In the data rows, 50 means zero.
What is the hidden score of each row? Scores go from 0 to 40, and 20 is about the middle. The score is a weighted sum of the row's numbers plus the product of two more (or one squared), each taken from its middle value.
<66 62 39 54 56 36 55 58 45 59 36 53 65 51 58 46> >> 22
<37 39 59 42 39 59 51 46 65 38 54 43 44 48 47 59> >> 11
<35 32 54 35 34 54 43 52 69 37 46 41 47 51 42 50> >> 12
<35 31 57 40 36 58 48 44 62 29 52 41 44 47 42 57> >> 9
<62 64 46 51 51 38 56 58 49 56 37 47 66 50 63 49> >> 19
<57 57 44 66 60 60 45 44 32 62 65 70 37 53 41 45> >> 24
<41 33 61 40 40 59 49 47 63 35 52 37 41 48 44 59> >> 17
<56 52 39 64 60 54 45 44 40 55 61 67 37 50 38 44> >> 20
<58 58 39 52 57 38 50 63 42 58 40 45 63 52 55 39> >> 28
<59 53 50 48 45 35 55 60 50 53 35 56 67 49 64 49> >> 16
<39 57 65 58 59 60 52 44 43 51 62 45 40 48 53 59> >> 34
<48 42 47 40 44 45 51 56 66 42 41 39 55 50 49 49> >> 16
<59 54 55 68 64 59 50 47 38 63 66 63 39 49 51 53> >> 23
<47 49 51 41 44 48 52 54 65 42 39 40 54 54 49 50> >> 19
<63 66 47 54 54 31 51 58 41 56 37 46 67 47 61 45> >> 20
<60 64 48 52 52 37 55 58 48 61 36 50 66 49 63 45> >> 22
<53 59 54 49 46 37 53 61 53 55 38 47 60 46 60 51> >> 22
<49 50 36 63 61 58 46 46 43 62 64 67 40 49 41 39> >> 19
<49 45 51 44 45 43 52 57 60 42 40 43 57 51 53 51> >> 15
<40 30 47 36 36 57 48 44 68 30 46 44 47 53 42 51> >> 17
<38 29 51 36 36 43 48 51 67 40 46 39 44 50 40 50> >> 14
<43 44 58 38 44 60 52 47 55 35 55 39 45 47 49 61> >> 18
<64 70 45 55 49 36 55 61 43 62 36 51 66 52 62 46> >> 20
<37 38 64 37 37 60 43 37 61 38 52 37 42 49 48 63> >> 21
<60 56 25 43 50 45 43 46 39 55 42 53 62 49 46 34> >> 37
<62 59 50 51 46 36 56 65 50 55 36 51 65 49 62 47> >> 18
<49 50 38 53 59 53 41 43 44 66 59 71 40 54 43 41> >> 26
<60 57 50 55 53 36 53 58 54 57 36 46 63 53 62 54> >> 18
<62 67 50 55 51 33 55 72 46 63 36 53 60 50 62 49> >> 37
<64 53 33 47 57 39 45 50 42 49 43 53 58 52 40 36> >> 26
<44 58 67 54 49 62 52 46 42 53 62 44 50 44 56 64> >> 15
<55 52 47 42 38 43 46 60 76 40 41 36 49 54 46 46> >> 15
<48 52 40 64 63 59 49 42 40 61 62 68 43 47 39 44> >> 21
<47 58 42 55 54 59 51 43 42 51 62 55 46 47 58 65> >> 14
<53 52 46 68 61 57 48 42 42 61 64 65 36 53 41 51> >> 19
<48 60 62 59 57 60 51 47 43 54 65 53 40 50 57 60> >> 24
<37 49 60 41 41 63 50 46 54 36 55 28 42 40 52 62> >> 18
<53 49 51 66 61 59 46 46 41 75 66 65 38 47 45 49> >> 26
<36 26 52 38 35 59 46 42 74 36 48 39 44 52 42 51> >> 19
<32 44 64 39 43 62 56 40 53 33 58 38 43 43 52 60> >> 16
<49 56 37 58 63 52 45 39 39 56 58 75 44 45 41 48> >> 21
<56 57 52 49 45 40 54 62 56 47 38 46 52 50 57 51> >> 23
<54 52 49 47 46 39 52 58 48 53 40 43 58 49 58 49> >> 19
<49 49 38 66 62 59 47 38 48 59 61 69 37 51 39 45> >> 19
<44 57 69 50 47 59 49 44 45 46 60 46 43 51 56 63> >> 16
<45 36 55 40 38 54 48 55 63 37 44 36 48 61 46 49> >> 14
<48 48 53 43 46 45 52 58 58 50 38 43 60 50 56 49> >> 20
<42 33 53 36 40 59 47 49 65 27 50 40 43 51 42 53> >> 15
<53 51 39 62 61 51 48 35 38 55 59 65 43 47 40 47> >> 20
<51 54 37 60 66 51 48 40 40 51 61 79 46 45 43 47> >> 17
<50 50 26 45 54 39 46 52 45 49 42 53 67 50 44 33> >> 13
<50 55 56 63 57 59 51 51 43 63 66 52 43 50 50 55> >> 20
<50 57 38 61 65 51 46 46 42 55 59 74 42 48 39 47> >> 27
<64 58 31 50 54 37 47 47 41 51 42 54 61 54 50 38> >> 21
<39 36 54 35 35 57 49 47 68 29 47 39 43 52 44 50> >> 16
<46 58 66 53 53 62 52 43 43 49 60 50 39 47 56 67> >> 24
<66 57 33 49 57 31 49 57 43 67 39 50 65 47 53 39> >> 27
<37 67 71 47 46 60 53 44 55 48 60 50 41 47 56 62> >> 24
<68 53 44 55 56 36 52 58 39 59 37 52 66 52 60 42> >> 23
<45 54 26 65 66 53 47 44 42 61 61 75 43 48 40 46> >> 25
<50 42 51 64 58 61 50 49 40 62 63 62 41 51 46 48> >> 19
<58 60 59 51 51 34 55 56 46 49 37 49 63 49 59 49> >> 20
<64 61 32 52 58 36 49 55 45 62 42 53 60 50 55 37> >> 24
<69 55 34 50 55 26 51 54 43 60 40 54 66 48 55 36> >> 24
<55 60 40 56 52 32 57 66 44 56 36 49 63 50 64 47> >> 32
<39 38 45 34 44 62 46 44 64 34 55 41 44 51 43 52> >> 15
<48 52 38 67 59 54 50 37 43 62 58 72 44 48 40 44> >> 17
<26 35 54 36 42 56 46 45 68 40 48 39 41 52 39 54> >> 21
<65 63 40 54 55 33 52 61 47 57 38 51 64 50 58 43> >> 21
<50 54 44 60 58 55 48 39 32 60 59 72 41 46 42 46> >> 26
<65 50 37 51 56 32 49 51 39 62 42 53 63 50 58 38> >> 25
<32 34 60 35 36 63 48 46 59 26 54 32 43 49 45 58> >> 10
<41 51 67 46 46 62 53 44 51 48 58 43 46 44 52 61> >> 20
<47 54 37 54 63 55 47 42 41 59 64 69 37 51 42 43> >> 27
<46 59 64 50 48 54 51 21 42 48 61 50 41 50 59 64> >> 27
<47 35 47 35 39 48 49 59 65 44 42 41 49 51 39 51> >> 22
<52 48 44 68 60 62 50 45 40 64 64 67 41 50 44 47> >> 19
<50 51 39 62 65 57 48 43 37 61 63 69 39 53 39 44> >> 24
<35 44 62 40 42 58 47 44 54 36 56 43 44 46 52 62> >> 13
<44 56 37 64 63 52 54 43 39 59 58 74 42 48 45 48> >> 26
<31 32 57 43 39 56 43 45 66 36 52 37 43 51 44 58> >> 6
<54 54 46 64 67 56 49 44 44 62 65 66 39 54 42 45> >> 24
<39 35 55 37 37 55 44 46 62 36 53 39 43 50 40 56> >> 13
<32 39 49 40 37 53 50 52 63 34 42 40 57 53 51 49> >> 6
<70 55 40 51 57 36 51 58 38 57 42 53 66 51 54 40> >> 24
